Here are some numbered points:
[-13 -15 -35 -17 -14 -35 -10 -28 -46   7  13  49  -9 -11  16  -8  -3 -26
  42   4  47  47   9  10] 0
[ -7 -12  13  -4  14 -15  13   1   7  -3  18  41  12  25  32 -12 -25 -16
  33  -4  50  25 -15  -1] 1
[-17  -8  13  25 -32  -9  -3  20  29 -21 -11 -15   8   7 -12   5   9  18
 -12  -2 -25 -23  -6  -7] 2
[ 54  53  59  50  40  49  46  46  50   3  17   9  38  43 -20 -14  -2  22
  12 -34 -43 -42 -34 -14] 3
[-15 -16 -50  -1 -38   6 -28   5  -8  12 -31 -38 -27 -30 -32   7  11   2
 -48  19 -42 -24  26 -13] 4
[-13  -5 -31  -6 -12  -7 -13  -6 -19  12  -2  17   1   5   8  21  22  10
  30  22  18  22  31  17] 5
[ -9  -6 -43 -10  -4  20  -7   6 -14  26   5   3   5   4 -26   1  18  14
  -7   3 -26 -14  19   1] 6
[-12  -4   6  -8  -2   3  15  18  30  13  19   9  17  20  18  12  11  11
   6  13   3  -2  -3   1] 7
[-16 -15 -33 -23  -7 -27 -11 -29 -46  11  12  37 -23 -24  28   0 -10 -26
  22  19  58  60  17  14] 8
[ -8 -18 -13 -13 -24 -14 -21 -13 -17  -7 -21 -20 -31 -26  16  17   6  -6
 -23  21  18  18  20  15] 9
[ -8 -13 -47  -5 -23   0 -19  -9  -6  -6 -29  -2  -9  13 -59 -30 -12   1
  31 -28 -45 -10  36  19] 10
[-12  -4 -37  -1   9  21  22  28  11  33  34  55  25  28   7  13  20  14
  41  26  29  41  31  20] 11
[ 18  23   1  21 -12   0  10  19  -2 -21 -21   2 -16  -3 -37 -45 -45 -42
 -10 -37 -25 -18 -31 -35] 12
[-14 -11 -20 -23 -27 -18 -22 -17 -20 -19 -28 -34 -22 -32 -10  -3   2   8
  -5  17   2   3  12  11] 13
[ -4 -11 -27  -7  14  19   5   0  -7  27  20  34  16  22   1  11  11   0
  27  11  15  19  14  11] 14
[ -8   0 -23  12  -7  26  16  34  30  30  15  29  22  24  -5  15  33  17
  18  19   3  -1  23   5] 15
[-15  -9 -13 -22 -18 -23 -22 -15 -20  -9 -11 -10  -8 -14  31  29  26  24
  16  24  15  19  22  27] 16
[-11 -12 -10  -2 -33  -3 -23  -4   2 -13 -38 -57 -28 -26 -22  -6  -5  -4
 -46  20 -22 -20   5 -17] 17
[ -2  -8 -32  -3 -14 -16 -15 -20 -33  20  -1  15 -19 -22  11  12  12   6
  17  21  24  29  27  22] 18
[ 56  57  68  50  27  40  33  44  59 -18 -18 -34  -2   5 -40 -29 -27 -17
 -52 -47 -59 -60 -48 -39] 19
[ 33  30  35  32  30  18  27  17  15 -10  -5  -4 -12 -21 -36 -36 -46 -46
 -35 -43 -35 -31 -53 -39] 20
[ 43  35  34  30  24  19   7  -5 -18 -12 -22 -19 -25 -29 -33 -46 -39 -51
 -26 -39 -30 -39 -47 -44] 21
[ -9  -9 -10 -15  14   9   3  -3  -2  11  11   4   8   6   2  -1   3   5
   5   1  -4  -4  -1  -3] 22
[  0 -10 -27 -11  20  24   7   3 -12  31  10  25  15   4 -13   3  12   9
  15  16   2  -8  20  12] 23
[-14 -17 -14  -6 -32   2 -22  -2   5  -7 -34 -58 -21 -22 -15   6   6  11
 -44  29 -22 -19  12 -10] 24
[ 30  38   5  43 -17  19  19  36  21 -10 -20   8   2   8 -57 -35 -34 -39
 -13 -25 -42 -32 -20 -27] 25
[ 60  52  13  29  53  46  42  14 -36  53  30  43 -22 -24 -17 -41 -48 -61
  -4 -32 -16 -17 -25 -36] 26
[ 37  34  -7   0  22  17  10 -14 -32  13 -16  -3 -33 -29 -48 -48 -41 -52
 -17 -41 -29 -27 -26 -39] 27
[ 29  28  70  28  11   3  20   7  32 -47 -30 -32   0   9  -5 -34 -48 -34
 -33 -53 -30 -56 -66 -47] 28
[  6  14  35  16 -23 -19 -18  -6  15 -36 -36 -60 -27 -30 -28 -25 -29 -20
 -53 -38 -57 -54 -49 -38] 29
[-20  -9   7  -8 -17 -19  -4   1  18 -19   1   9  12  15   9  -5  -5  -1
   5  -7   3   6 -14  -3] 30
[ 61  55  63  51  30  17  58  25  33 -40  -3  34  23  43 -19 -56 -62 -60
  20 -54  -1  -3 -65 -40] 31
[-12  -8 -20 -16  18  -1   1 -15 -30  15  32  40  12  11  21   3   2  -4
  34  15  38  29   6  15] 32
[-14 -11  19  31 -15  -2  13  29  43  -5  11   1  23  24  26  25  35  32
  14  21   8  10  14  24] 33
[ 30  27 -14  -9  25  12  10 -15 -41  11   2  10 -29 -28 -35 -47 -53 -70
  -8 -34 -16 -17 -32 -39] 34
[-10 -17 -17 -12 -26 -18 -22 -20 -20 -11 -28 -28 -28 -31   3  -7   1 -13
 -21  20  11  10  15   6] 35
[-13 -17  13 -18  -6   8   0   4  22  19  19   0  26  30  49  42  33  42
  12  20  13   8  13  17] 36
[-20 -13  15 -28  -3 -37 -18 -29 -16 -12  -3 -32 -20 -16  36   7  -9  -7
 -16  -8  15  -1 -25  -4] 37
[-11  -9   4 -23  17 -26  16 -24 -17 -12  29  51  14  19  34 -10 -36 -42
  30 -10  58  39 -35  -2] 38
[-15 -10  -2 -18 -15 -21 -16 -22 -23 -12 -10 -26 -23 -22  37  21   1   3
  -9  28  32  24  14  24] 39
[-14 -12   9 -24 -13 -32 -18 -31 -25 -36 -24 -37 -29 -25   9 -15 -33 -41
 -36  -4   6  -5 -24 -28] 40
[-12 -12 -73  -7   8  24  -2   5 -37  54  31  71  17  10 -20   8  23   0
  50  30  22  38  47  24] 41
[-15 -17 -27 -12  -7  -9  -7 -18 -20  31  20  23  14  10  20  22  29  18
  31  26  20  25  31  22] 42
[-13 -15  11 -21  -6 -31 -12 -29 -15 -40 -19 -15  -5   7  12  -9 -13  -4
   5 -11  16   9 -17  -4] 43
[  8  -2  -1 -17  33  31  20   9  -3  24  21   9  25  19  26  30  25  29
   6  15  11   3  11  19] 44
[-16 -13  -4  -3  -7 -29  -1  -5  10 -26   1  26  19  28  19  11   4  -4
  31  12  42  34  -1  13] 45
[-17 -17 -21 -15 -18 -15 -15 -24 -26   0  -9 -15 -24 -26  12  -1 -17 -34
 -22  11  17  12  -2 -22] 46
[-14 -11  -7  -5 -23 -20  -9  13  24  -6   6   7  18  21  10  14  18  20
  13  15  14   8   4  11] 47
[ 47  53  38  50  50  25  36  16   1  -3  -6   8 -22 -20 -33 -47 -42 -53
 -10 -36 -10 -19 -32 -35] 48
[ -7 -12   6 -20  21   6   5  -5  -1   1  15   1   6  10  21   8   2   6
  -7   5   9   5  -8   4] 49
[-13 -13 -18  -7 -20 -15 -14   1   8 -22 -16   3   2   4 -13  -6  -3  -1
   4   4   1   1  -2  -8] 50
[-12  -6 -32  23 -24  -2   7  26   6  10   6  29   6  11 -28  -5   2 -11
  11   0  -3  15   6  -6] 51
[ 53  57   6  63  43  54  53  54   9  54  25  72   2 -10 -51 -41 -37 -56
  -4 -34 -30 -14 -22 -34] 52
[ 36  35  55  27  31   4  12  -3   1 -40 -16 -14 -24 -23 -10 -36 -51 -45
 -29 -46 -15 -26 -60 -44] 53
[-15 -10  21 -26 -16 -35 -26 -36 -14 -46 -25 -54 -20 -18  27  -1   1   9
 -12   2  15   6  -1   8] 54
[-13 -16  10 -19 -19 -26 -24 -25  -9 -12 -24 -55 -30 -31   4   0  -3  -4
 -47  -3 -20 -22 -17 -12] 55
[ -9  -6 -42 -10  10  37   1   3 -10  50  21  24  18  -1  -2  29  35  47
  22  36  -3  14  43  27] 56
[-10 -15   5 -24  29 -22 -17 -34 -22  22  22  -7 -23 -27  53  35  17   8
 -19  26  44  39   8  20] 57
[-11  -7  -2 -17   7 -10   4  -8  -4   9  11  12  14  11  18   2   7   3
   5  -3   6   3  -5   0] 58
[-12 -15  35 -12 -10 -35 -21  -4  38 -45 -11 -15  34  42  35  28  21  39
  11  12  27  22   2  22] 59
[ -7  -9 -51 -12  35  28  13   8 -40  58  36  68  18  -3  -1  11  27  10
  52  35  41  40  42  27] 60
[-12  -9 -61  -3   4  33  -3  12 -19  60  32  48  21  16 -16  26  38  34
  40  32   4  15  55  23] 61
[  2  -6 -17  -3  27  49  26  39  40  59  32  37  38  39  18  40  40  50
  27  38   6  15  50  29] 62
[-9 -9 10 -8 14 17 12  6 23  7 14 -2 19 23 23 21 18 24 -1  2  1  0  2 12] 63
[-12 -13 -15 -15 -16 -21 -21 -26 -20  -3  -6 -14 -15 -20  11   8   5   0
   6   3   8   7   8   3] 64
[-17  -8 -39 -12 -24  -7 -21 -12 -23  -2 -19   6  -3   1 -28   1  11   7
  20  10  -7   9  26   7] 65
[-14 -13 -22  -5 -22 -12 -14   4   8 -17 -13   6   7   8 -15  -2   5   6
  11   6   0   1   4  -3] 66
[ 44  47  25  42   5  -1  13  -1 -22 -24 -14  22 -18 -19 -36 -57 -50 -61
  -1 -37   2 -10 -29 -35] 67
[  8  -1  40 -18  52  12  30  -3  13  -1  30   6  25  26  51  19   6  12
   8   0  33  10 -18   8] 68
[-19 -16  10 -23 -12 -40 -19 -35 -26 -43 -27 -33 -33 -28  37  -1 -19 -21
 -14  11  42  27  -8  12] 69
[ -9 -15 -44  -7 -24 -12 -13 -16 -25 -18  -9  32   4  17 -23 -10  -1 -15
  35  11  32  32  17   8] 70
New points follow, each followed by the numbers of its two nearest points above, smallest number first.
[ -6 -13   6 -20  21   7   5  -4   0   3  17   4  10  14  21  10   5   9
  -4   6   9   6  -5   6] 49 58
[-13 -20  28 -31  -7 -40 -11 -27   7 -42 -12 -17   5  13  32   2  -4   7
   1  -5  17   5 -24  -2] 37 43
[ 46  48  40  52  12  38  34  44  47 -18 -18 -21  10  14 -49 -30 -31 -14
 -40 -36 -64 -58 -37 -40] 19 25
[-9 -9 13 -8 14 16 10  5 23  5 12 -6 17 22 21 17 16 25 -3 -4 -2 -2  0 11] 7 63
[ -4  -5 -11 -10  35  35  16   9   1  32  29  21  34  18  20  29  31  35
  16  23   8   6  21  16] 44 56
[-16  -9  -8  33 -40  10 -18  38  47 -13 -30 -31  20  14 -58   5  40  51
 -11 -11 -49 -34  26  11] 2 66
[ 54  55  58  50  39  56  44  54  54   0   7  -1  33  37 -34 -22   0  24
   9 -35 -64 -63 -31 -14] 3 19
[  9  17  38  20 -22 -21 -16  -5  16 -36 -35 -57 -28 -29 -28 -28 -33 -25
 -53 -43 -60 -59 -57 -45] 28 29
[ 42  47  34  47   1  -6  15   2 -15 -27 -13  22 -16 -15 -32 -57 -50 -62
   0 -37   4  -8 -31 -35] 12 67
[-15 -17  16 -22 -10 -37 -18 -35 -15 -45 -23 -25 -11   0  15  -9 -14  -5
  -3 -14  13   4 -21  -6] 43 54
[-18 -13   5 -15 -27  -4 -28 -15   9 -18 -25 -77 -22 -33  11  33  32  44
 -42  30 -25 -14  28  21] 17 24
[ 44  50  53  36  47  36  35  33  32   3  32  32  28  33 -17 -19   3  11
  31 -38 -20 -21 -15  11] 3 48
[-10  -7 -36 -10  -2  17  -8   3 -13  25   8   3   5   3 -16   6  20  18
  -5   5 -20 -10  19   4] 6 23
[-12 -11   8 -27   6 -37  -9 -38 -45 -37 -11   3 -37 -26  41 -19 -47 -62
  -8  -3  61  39 -27  -9] 40 69
[-16 -10  25 -28 -15 -38 -26 -38 -14 -48 -23 -56 -21 -19  35   4   3   8
 -15   7  20   6  -5   6] 54 69
[ -8 -20  22 -27  10 -15 -13 -28  -1  17  16 -28 -18 -22  61  39  38  39
 -19  18  20   8  16  26] 16 57
[ 21  28  40  15   2   0  -2  -7   2 -33 -39 -55 -26 -32 -23 -27 -36 -24
 -55 -49 -53 -63 -48 -43] 21 29
[-13 -15  22 -28  -7 -44 -19 -45 -21 -41 -19 -36 -42 -30  34 -19 -35 -46
 -40 -21  20   1 -42 -25] 37 40
[ -3  -7 -15 -22  49   3  20 -11 -37  28  52  76  26  26  37   6  -3 -20
  58  11  67  61  14  21] 32 60
[-13 -16  13 -17  -6   3  -3  -1  17  13  13  -4  19  23  47  36  25  32
   6  20  14   8   8  10] 36 63
[-10 -10 -18  -1 -12  -2   4  19  19  29  36  51  37  38  28  27  21  28
  41  29  32  37  37  32] 11 42
[ -7 -14 -44  -7 -17 -14 -17 -21 -36  29   3  18 -17 -22  14  22  23  16
  22  31  27  35  39  31] 5 18
[-10  -9 -12 -16  16   7   3  -5  -7  11  11  10   7   4   1  -5  -1   0
   9   1   1  -1  -2  -4] 22 58
[ 36  33  13  52  11  51  24  49  34  35  14  22  24  20 -34  -4  13  15
  -4 -18 -60 -44  -9 -33] 3 25
[ -8 -12  32 -18  20 -12  -4 -31   1 -13   6 -32  -4 -16  38   6  -4   7
 -23 -27  -3 -14 -39  -8] 37 49
[-5 -3 -2 -3 28 29 14 12  8 25 22 16 34 19 15 25 32 37 14 15  4  4 22 18] 44 63
[ 62  62  70  57  47  53  53  52  57  -2  16   8  40  46 -25 -20  -8  19
  10 -44 -49 -49 -43 -20] 3 19
[ -8  -5 -42 -10  15  43   3   6  -7  56  26  26  23   2  -1  35  41  57
  25  41  -6  13  48  31] 56 61
[ 47  52  41  50  50  26  34  17   4  -2  -7   4 -24 -21 -31 -45 -42 -51
 -14 -35 -15 -25 -34 -38] 20 48
[-21 -13  19 -15  13  -6 -10 -22  -3  17  31   0  11   6  58  44  32  44
  16  23  27  17  14  30] 36 42
[-10 -14 -48  -7 -26 -12 -13 -14 -26 -15  -8  31   2  14 -25 -10  -1 -14
  33  11  28  30  19   7] 65 70
[ 52  49  30  50  41  37  44  42  20  40  28  52  16  12 -23 -28 -27 -44
 -12 -37 -26 -23 -33 -42] 26 52
[-14 -16 -53  -1 -39   8 -27   7 -10  11 -33 -37 -27 -31 -41   1   6  -2
 -47  14 -46 -26  27 -15] 4 24
[-17  -8  17  -9  10  -3 -11 -19  -4  17  24  -5   5  -1  44  38  28  39
   9  19  15   8  12  23] 36 63
[-14  10  51  48 -16  -3  33  46  58 -15  18  21  41  36  29  30  28  30
  22  20  28  26  14  27] 7 33
[-9 -8  8 -3 13 19 14  9 22  8 14  4 20 23 17 19 17 22  1  1  1  2  5 12] 7 63
[  3   2 -18  -3  30  42  35  40  28  48  30  27  37  31  15  33  39  45
  25  27   5  18  29  32] 44 62
[-20 -13  18 -29  -2 -39 -19 -29 -14 -15  -4 -36 -19 -15  35   5 -11  -8
 -17 -13  12  -7 -30  -6] 37 43
[-15 -16  -3 -17 -13 -24 -12 -24 -16  -9  13  10   9  15  31  13   6  18
  15   6  18  13  -1  15] 47 58
[ -5  -9 -50   1  -3  22  17  21  -5  43  37  63  30  23  -2  10  14   9
  42  25  22  33  39  18] 11 41
[ 42  41  37  37  48  12  43  20   4 -18  14  56  21  28 -22 -56 -58 -61
  30 -49  14  -8 -55 -40] 31 48
[ 23  22  28  33 -23 -12  -5  -1  20 -28 -34 -31 -28 -23 -45 -35 -37 -39
 -36 -43 -44 -50 -47 -43] 12 29
[-3 -2  0 -5 55 27 42 21 12 40 51 64 42 44 48 26 21 16 50 25 54 50 24 29] 11 62
[ 49  54  55  53  35  52  36  50  50  20  14   9  41  32 -32  -7  28  45
  15 -41 -62 -48  -1  11] 3 19
[-14 -11 -30  -6  -6  19 -10   7   7  30   9  -5  12   8 -17  12  21  25
  -5  15 -29 -17  19   0] 6 23
[-11 -16  -5 -19 -18 -19 -28 -25  -4   0 -23 -48 -30 -34  21  15   1 -17
 -48   6  -3 -12 -13 -14] 35 55
[-16 -12 -66  -6 -20 -19 -15  -8 -47 -18 -23  23 -25 -27 -58 -51 -42 -48
  21   0  27  29  17  -6] 65 70
[ -7  -9 -49 -11  33  29  13   8 -36  55  35  62  18  -1  -1  13  28  13
  46  34  35  35  39  25] 41 60
[-16  -6   9 -21 -19 -24 -15 -26 -10 -22 -13 -32 -24 -24  44  26   8  11
 -10  21  33  25   9  22] 9 39
[ -5  -6  -7  -3   8   8  -9  -9  -9  11  10 -17 -11 -17  -4  11  11  11
 -11  -1 -21  -9   4  -2] 6 22
[-14 -17 -29 -12  -6 -10  -6 -19 -21  30  20  26  15  12  20  20  27  14
  33  25  21  26  30  21] 5 42
[ 47  50  21  49  23  45  43  50  38  -2  -6  11  15  20 -59 -32 -21 -22
 -15 -26 -45 -35 -16 -28] 3 25
[-10 -15  43 -31  -2 -52 -18 -48 -17 -44  -9 -32 -19 -24  78  16  -6  -1
   5  10  60  36 -15  25] 54 69
[-13 -16 -11 -10 -19 -16 -20 -20 -15  -5 -11 -17 -10 -12   9  12  14  20
  -3   7 -12  -8   9   5] 13 64
[-14 -15  -4 -17  -7 -26 -12 -25 -18 -16  -5   7  -3   6  19  -4 -12  -8
   6  -8  13   7 -13 -10] 43 64
[ 27  27  17  30  17  31  21  32  36  21  10   4  18  18 -10   3  12  18
 -16 -22 -44 -49 -21 -28] 2 3
[-13 -15 -31 -17 -15 -33 -11 -27 -43   4   8  39 -11 -13  16  -6  -3 -26
  33   6  43  43   9   8] 0 8
[-16 -11   3   0 -18 -19  -6   5  12 -25  -3   8  11  14   4  -2 -10  -6
   7  -4   8   2  -4  -1] 30 50
[  2  18  36  52  -6   0  38  42  33 -18  30  49  38  32  10  12  12  10
  37  14  39  27  15  16] 7 33
[-12 -14 -30 -17 -10 -29  -9 -27 -41   8  14  43  -7 -11  17  -4   1 -19
  36   5  41  42  10   9] 0 8
[ 42  40  18  60  16  57  31  56  39  38  17  29  28  23 -37  -8   8  10
  -4 -25 -65 -49 -16 -40] 3 25
[-11  -8 -25 -16  21   3   4 -12 -33  23  40  53  17  15  23   5   4  -4
  42  17  43  34  10  18] 14 32
[-21 -11 -38 -14 -18 -14 -21 -13 -25   8  -8  10  -4   1   9  23  24  12
  31  28  23  27  38  23] 5 18
[-11 -14  11 -19 -17 -20 -26 -22   0 -15 -16 -46 -12 -13  32  34  37  43
   1  30   7   3  17  26] 16 39
[  1   0 -18  -3  27  40  31  36  25  45  28  24  35  29  15  33  38  44
  23  26   3  15  29  31] 44 62
[-13 -16  -7 -22 -20 -25 -18 -24 -16 -20 -10 -10  -7  -1   9   2   0  10
  12   2   4   6  -1   4] 43 64
[-12  -7   4 -19   6 -16   4 -10  -3   4  10  10  12  13  21   0   3   0
   3  -7   7   3 -10  -3] 49 58
[ 19  17  58   8  -5 -17 -19 -24   6 -46 -37 -67 -34 -38  -4 -25 -37 -30
 -59 -53 -52 -60 -68 -50] 28 29
[-15  -7 -33  29 -33   4   5  43  37  10  -6  12  29  24 -31  18  35  35
  15  19 -18  -2  42  12] 15 51
[-10 -15   1 -21  22 -19 -15 -27 -18  22  20  -5 -18 -22  46  32  18   9
 -16  25  38  34   9  19] 39 57
[-11 -11 -14  -7   6   8  -7  -7  -6  17  15 -11  -5 -11   1  17  16  17
  -4   6 -13  -3  11   5] 6 22
[ 19  -3  -2 -12  35  40  24  13  16  24  25  -9  23  15  23  30  33  50
   2  15 -11  -4  13  16] 44 63
[-12 -20  29 -32 -10 -45 -11 -28   7 -47 -14 -15   6  16  31  -1  -8   4
   3  -5  20   7 -26  -3] 37 43
[-16 -12   3 -16  -7 -21 -15 -22 -18  -1   5  -4   0   2  47  27  16  25
  25  17  36  32  14  21] 16 39
[-10 -10 -23   0 -14  -2   7  24  22  32  40  62  42  44  26  27  21  27
  49  32  35  42  42  34] 11 42
[  0   2  11 -10  31  54  34  38  54  46  29  -8  41  38  27  53  62  74
   0  42 -15  -8  36  29] 44 62
[-14 -15 -31  -8 -29  -9 -28  -9 -10 -20 -30 -31 -14   9 -60 -36 -22  13
  19 -37 -53 -19  29  22] 10 65
[-13  -5  -4  20 -24   2   5  23  29  -8  -2  -2  16  14 -14   4  15  13
   1   1 -17 -19   2  -1] 2 66
[-15  -9 -32 -13  -6   5 -16 -10 -22  21   3   0  -3 -15 -17   1  12  10
   4   2 -14 -14  14   3] 6 65
[ -4  -8  16  11 -26  -8  -5  12  35 -24 -13 -20  18  14 -12   5  14  28
 -19  -4 -24 -22  -8  -2] 2 30
[ -9 -11 -37   4 -21  12  -1  25  10  27   8  22  25  17 -15   9  23  20
  11  21  -4   1  22  12] 15 23
[ 39  40  18  49  28  42  40  41  26  37  31  51  26  26  -7   5   6  -7
  11 -14 -23 -15 -16 -27] 3 52
[-19 -13   4 -15 -36  -6 -33 -15  12 -23 -34 -90 -28 -38   6  33  33  46
 -50  31 -34 -21  30  20] 17 24
[-13 -12  25  16 -19 -18 -12   5  24 -38 -19 -27   3   4  -7   4  12   6
  -8 -12 -11 -10  -9  -2] 2 30
[ 24   2 -10 -12  29  37  19   8  -7  26  19   7  18   7  14  22  20  24
  10  14  -6   5  11  16] 23 44
[-13  -9 -29  -5 -16  -1  -8  -4  -8  29  18  21  21  25  19  32  37  33
  26  30  14  23  33  24] 5 42
[ 59  56  14  70  25  70  53  70  53  17   3  44  50  44 -75 -30   0  18
  23 -32 -64 -44  -4 -22] 3 52
[-12  -6 -25 -14  17  -4   2 -15 -30  19  19  45  11   9  15   6   3 -12
  26   4  30  24   1   7] 14 32
[ 23  29  38  17   5   4   1  -3   6 -26 -34 -48 -22 -29 -23 -26 -34 -24
 -53 -48 -53 -61 -47 -42] 21 29
[ 21  19   4  18   8   5  15   9   5 -16 -14   8 -11  -5 -40 -37 -38 -51
 -19 -40 -23 -23 -34 -37] 12 20
[ -5 -10   0 -14 -17 -17 -24 -20   0  -4 -24 -47 -29 -30  15  10  -3 -19
 -47   0  -9 -15 -18 -17] 17 55
[ -9 -15  -9 -16  21  -8   3 -19 -26  21  36  44  12  11  40  10   7   6
  43  16  48  41  15  16] 32 42
[-14 -10  25  37 -14   0  17  35  52  -5  15   5  29  31  29  26  37  35
  15  20   7   9  11  24] 7 33
[-13 -16  -8 -19 -20 -23 -16 -20 -11 -18  -7  -5  -3   4  11   6   5  13
  13   5   6   8   3   7] 50 64
[-15 -15 -37 -11 -28  -2 -21  -8  -5  -9 -34 -26  -2  24 -53 -27   0  29
  30 -29 -33   5  49  30] 10 65
[-10 -16  20 -17  12 -21 -16 -31 -10  10  21  -8  -7 -15  58  33  18  25
  15  23  36  27  -1  27] 16 57
[ 50  57  62  43  47  40  37  39  41  -1  29  25  28  34 -24 -21   4  15
  26 -44 -32 -32 -19   9] 3 48
[ -1 -10 -29 -11  18  21   6   2 -14  33  13  30  16   6  -9   5  13   9
  19  18   7  -2  22  14] 14 23
[  6  13  31  16 -22 -21 -17  -6  12 -34 -34 -52 -26 -25 -26 -24 -29 -21
 -45 -37 -51 -50 -48 -37] 28 29
[ 37  37  55  28  32   9  15   2   5 -38 -15 -14 -20 -18  -9 -33 -47 -42
 -27 -44 -16 -26 -58 -42] 20 53
[-16  -7 -38  33 -36   5   4  46  37  10  -9  10  28  23 -40  17  36  36
  14  19 -24  -4  44  10] 15 51
[ 27   7  48 -26  56  16  34  -3   9   1  33  11  30  30  72  28   8  17
  15  14  46  31 -21  18] 44 68
[-15 -10  -4 -16 -17 -17 -17 -19 -21  -8 -13 -28 -23 -24  33  23   4   6
 -12  29  25  19  16  23] 9 39
[-10   4  31  27  -4  13  34  31  42  16  29  25  30  34  38  27  28  28
  23  21  27  21  17  23] 7 33
[-15  -9 -35 -13  -3   8 -15  -8 -23  28   7   6   0 -13 -15   4  16  12
   5   3 -15 -16  15   1] 6 23
[-16 -17 -21 -15 -19 -18 -15 -27 -29   0 -10 -15 -27 -29  15   0 -17 -35
 -20  11  22  17  -2 -21] 35 46
[ 41  45  25  42  -1  -7  10  -4 -24 -28 -18  18 -24 -23 -35 -60 -55 -69
  -5 -38   3  -9 -32 -40] 12 67
[-12  -5   6 -20  34   9   7 -16 -15   4  13  -7   6  -7  23  13   6  17
  -5   5   9   7 -11   3] 49 58
[-16 -10 -32 -14 -18 -18 -15 -23 -34   0   1   9 -21 -17  18  15  15   0
  26  35  41  41  36  25] 5 18
[-15 -15   5 -23 -18 -25 -22 -26 -15 -35 -23 -44 -21 -26  -8 -16 -11  -1
 -21 -10 -13 -21 -17  -5] 40 55
[ -6   2 -12  36 -25  13  17  38  37  17  12   8  25  21 -11  10  19  20
   7   9 -14  -7  24   4] 7 15
[-15 -15 -24  -5 -27 -12 -25  -7  -8 -23 -28 -24 -12   9 -53 -34 -22   9
  19 -35 -43 -13  24  19] 10 65
[-13 -10 -71   0  -2  37  -6  14 -21  67  31  49  20  13 -25  27  44  39
  41  36  -2  12  63  24] 56 61
[-13  -9 -16 -19  -3 -16  -4  -2 -12  12  13  18  11  14   8   8   1  -4
  24   4  20  11   4  16] 14 58
[-19 -13   0 -15 -35  -6 -32 -14  10 -23 -33 -84 -26 -33   0  29  30  43
 -44  30 -32 -20  29  18] 17 24
[ 56  57  19  62  38  70  49  59  45  54  22  43  29  15 -53 -28 -19 -26
 -22 -34 -49 -45 -17 -35] 3 52
[ 32  31  24  33  18  32  20  32  39  19   7  -4  16  15 -12   2  11  18
 -24 -29 -54 -61 -27 -35] 3 19
[ -9 -11 -21  22 -17   3   7  35  33  17  14  22  27  31  -8  21  28  37
  26  23   1  15  33  25] 15 33
[ 52  57  73  43  51  34  41  35  42  13  32  15  34  38 -12 -11   0  11
   7 -49 -37 -49 -45 -35] 3 19
[ 50  48 -18  64  15  63  26  59  24  35 -17   1 -11 -21 -96 -32 -13 -25
 -28 -22 -82 -65  10 -37] 25 52
[  9  25   0  24 -28 -15 -11  -2   3 -22 -32 -13 -25 -20 -50 -43 -36 -42
 -24 -39 -40 -37 -30 -43] 12 29
[ -8 -11  30  -3  -8 -30  -6  -2  42 -50 -10  -2  26  35  25  19   6  13
  17   6  37  23  -1  22] 45 59
[-14 -10 -66  -7 -30  -8 -14  -2 -36  12  -2  19 -17 -16 -33 -11  -1  -9
  18  13   3  15  29   6] 65 70
[ 53  50  30  51  35  35  41  40  18  39  24  47  11   6 -25 -28 -27 -44
 -16 -36 -29 -25 -31 -42] 48 52
[-10 -15 -48   2 -20   4 -10   7  -6  12  -1  29  16  18 -11  15  25  19
  30  22   2  17  34  11] 5 65
[-16 -11 -17 -19  26   5   9 -10 -20  17  31  44  20  23  27  12  10   1
  40  17  39  32  18  13] 14 32
[-11  -7 -32  19 -19   0   6  21   2  13   8  30   5   9 -23  -3   3  -8
  12   2  -1  16   8  -3] 51 66
[-11 -16 -47   0 -29   1 -18   2  -8   5 -11  11   9   9 -17  14  25  21
  17  19 -11   7  30   7] 5 65
[ -9 -15 -11 -15  26  -6   6 -18 -27  27  43  53  14  13  42  10   7   6
  47  19  53  46  18  17] 32 42
[-15 -18 -41  -9 -25 -13 -24 -12 -36  -4 -17   0 -27 -27 -14 -12 -28 -40
 -11  12  16  14   9 -18] 35 46
[-14 -13 -49  -8 -39  -5 -20  -7 -17  -5 -30 -17 -14   3 -54 -15  19  28
  26  10  -6  14  40  23] 10 65
[ 55  61  46  58  59  31  43  21   4   0  -3  11 -24 -23 -33 -52 -49 -61
 -14 -41 -14 -25 -39 -43] 20 48
[-16  -9  11  19 -28 -11  -4  15  23 -18  -9 -12   6   6  -7   5   8  16
  -8  -1 -19 -17  -5  -5] 2 66
[-13  -9 -11 -18  -7 -15  -8  -4  -8   8   8   6   8  11  10  10   3   1
  16   2  13   5   2  14] 22 58
[-12 -10   6   5 -31  -7 -17   5  43 -27 -28 -42   9   8  -8  14  24  28
 -23   1 -31 -24  -3  -1] 2 24
[ -6 -10 -32  -6 -15   3 -18   4  -6  25   5  -8   9  -3 -16  10  25  30
  -5   8 -28 -19  19   2] 6 22
[-11  -5 -22 -14  22  -3   5 -16 -31  18  20  46  12  10  17   4   1 -15
  25   1  32  24  -3   5] 14 32
[ -3  -2 -35  -5  13  39   4   7  -5  47  20  22  18   0  -6  27  32  45
  19  32 -10   7  39  23] 56 61
[-20 -13   5 -16 -14 -26 -20 -24 -17  -3   3 -11  -2   0  51  30  19  30
  24  18  35  32  16  23] 16 39
[-12 -11  26  20 -18 -18 -10   9  26 -38 -17 -22   5   5  -7   4  12   4
  -6 -13 -10  -8  -8  -2] 2 30
[-8 -8 11 -9 17 24 13  7 24 12 16 -6 18 22 24 22 20 28 -6  1 -5 -5  3 12] 7 63
[ -9 -13 -49  -4 -29  -7 -21 -11  -6 -13 -35  -4 -12  16 -64 -38 -20  -4
  35 -35 -48 -11  35  19] 10 65
